The rows of M fall into a few groups, and each row is roughly a mix of its group's hidden directions.
M (74 x 10):
[[-12  10 -21 -32 -18  -1  -9  33  26  -4]
 [  9 -21   5   7 -21  16  -6   4  50   7]
 [  8 -16  23   9  25  17  10  24  36  -6]
 [  5  -4  12  35  15   7  17 -30 -31   9]
 [ 34   2  24  -6  15   5 -36 -21 -11   6]
 [-12  -8  13   5  40  -3  22 -28  -9 -23]
 [ 34 -24   0  -9   3   6   5  24  38   1]
 [  7 -13  17  32  19   1  13 -28 -32   3]
 [-26 -12 -23  10  -7  -4  38  27  11 -10]
 [ 16 -25 -41 -10  -5 -16  11  20  -5 -20]
 [-14  -9  19   5  37  12  32 -20  -9 -13]
 [ 34 -24  -1  11  25  -1   8 -13  16  29]
 [-21  41  -9 -18   1 -12  -3   8 -30 -15]
 [ 11  28 -10  26  27   5  16   7  27  21]
 [ 20   0   5   6 -38   5 -24  16  22  26]
 [ -5 -37   1 -33 -32   0 -14   0  -9  -9]
 [-33  17   3 -11 -15  -7  -7  15 -27 -33]
 [ 35   8 -17  21  20  -4  13  34   9   6]
 [ 42 -11  -3 -25   4   0 -26  15  10 -18]
 [-35  -9 -18  22  -2  -5  40  14  -2  -2]
 [ 23  10 -17   3 -30 -16 -31  21  15  12]
 [-21  11 -41 -14 -25 -18   5  -7 -16 -13]
 [ -7  25  -9  33  32   2  26   7 -14  10]
 [ 30 -15  22  -1  -1  12   5  25  35  16]
 [-12 -23   3 -28 -44   7 -15  -5  -6 -11]
 [ -4  14  -3  13  26  -8  16 -13 -48   4]
 [-22 -17 -16  22  -7  -4  43  18   6   9]
 [-20  41  -4   1   5  -5   4  -5 -40 -10]
 [ 25 -22  19   4  13  13   8  28  34   2]
 [  5   5  19  31  16   2   9 -34 -33   1]
 [-31  19  21 -12 -25  30  16  -3 -12   7]
 [ 19  16 -15   5 -16  14   7  45   4  22]
 [  0 -29  -9 -41 -33   0 -13   0  -4   2]
 [-29  27  15 -11 -24  27  18   3 -15   4]
 [ 39  -7   0  29  28 -12   5  11  20   1]
 [ 36  12 -21  16   2  -9  -3  37  12  10]
 [-38  -5 -11  17  -1   1  39  16  15  -1]
 [ 42   6  -6  27   8 -15  -7  20  23   6]
 [ 24 -31   2  -3  -6   6  -7   1  45  15]
 [-18  -8  11   0  39   4  27 -23 -14 -19]
 [ 36 -13   2  28  33  -9   7   7  19   1]
 [ 31 -11  16  31  30   0  14   1  21   3]
 [ 35 -30 -16  10   1 -13   2   8 -33   4]
 [-24 -14 -14  20  -8  -3  43  16  15  11]
 [-35  -6  13 -17   0  -3  -5 -39 -14 -18]
 [ 33 -18  -5  12  24   2  11 -14  16  34]
 [ 31 -25 -13  -2  16   2   9  -4  22  36]
 [-24  -6   8  -4  34   8  29 -21 -18 -18]
 [ 37 -17  -6   0  19  -2   4 -14  23  33]
 [-34  14   5  -8 -16  -5  -9  18 -20 -36]
 [-43  36  11  -5 -12   7   0 -16  11   3]
 [ 15 -32 -35   1   1 -12  19  24  -4 -15]
 [-32  -2 -18  12 -18  -5  39  19   7   5]
 [ 33  12  18 -20  -3   3 -40 -15  -7   6]
 [ 17 -34 -29   8  10 -12  15  21 -19 -17]
 [ 18 -28 -41  -5   0 -17   8  12 -14 -18]
 [  1  12  -9  23  36  -4  26  -2 -31  15]
 [ 37 -33 -21   4  10 -13  -1  10 -25  -8]
 [ 35 -25   1   8  15   3   4 -16  25  29]
 [ 29  12  22 -13   1   3 -39 -19 -17   7]
 [ 15 -36   3  -2   1   0  -6  18  44   4]
 [ -2  27 -22 -13 -38  -5 -20  24  -6   7]
 [ 17  15 -12   0 -36   2 -18  32  10  21]
 [ 15 -14  25   3  14  16   8  18  44   7]
 [-33  23   3 -11 -25   0 -10  12 -17 -31]
 [-28  30  -1   1 -11  -6 -11 -30 -31   5]
 [ 22 -14   4   6 -31   0 -28  11  25  25]
 [ -8 -52  -3 -18  -9  -6  -2  22  -8  -9]
 [ 30  -3 -16   6 -22 -13 -28  23  19  17]
 [ 36   5  19 -14   8   4 -39 -16  -9   1]
 [-27   1  -2 -10  31   6  29 -12 -25 -20]
 [-39  -2  20 -17  -4  12   6 -33 -15 -12]
 [-23  32  -8 -11 -21  -9 -15 -21 -31  -1]
 [ 21 -37  -5   1   0   7   2   8  40  19]]

One row of each group comes first, with its name. Which group is each row after those in?
[-5 49  2 27 16  3  6  5 19 -3] : <25>
[-35  33  15 -13   1  12  -9  -7  27 -12] : <119>
[ 25   5 -16   4 -28  -2 -20  32  14  22] : <96>

[ 30  11  12 -16  -1  -1 -40 -21 -20   4] : <119>
[-35  18  19 -13 -15  27  20  -9 -18   0] : <96>
[-23  24  36  15   0  12  -1 -19   2  26] : <119>
[-19  41 -10  -9   4  -7   4  -1 -39  -8] : <25>
[ 31 -25   8  -1  10   9   8  17  40   6] : <119>
[  0 -11  37  24  20  18  15  15  22  15] : <119>
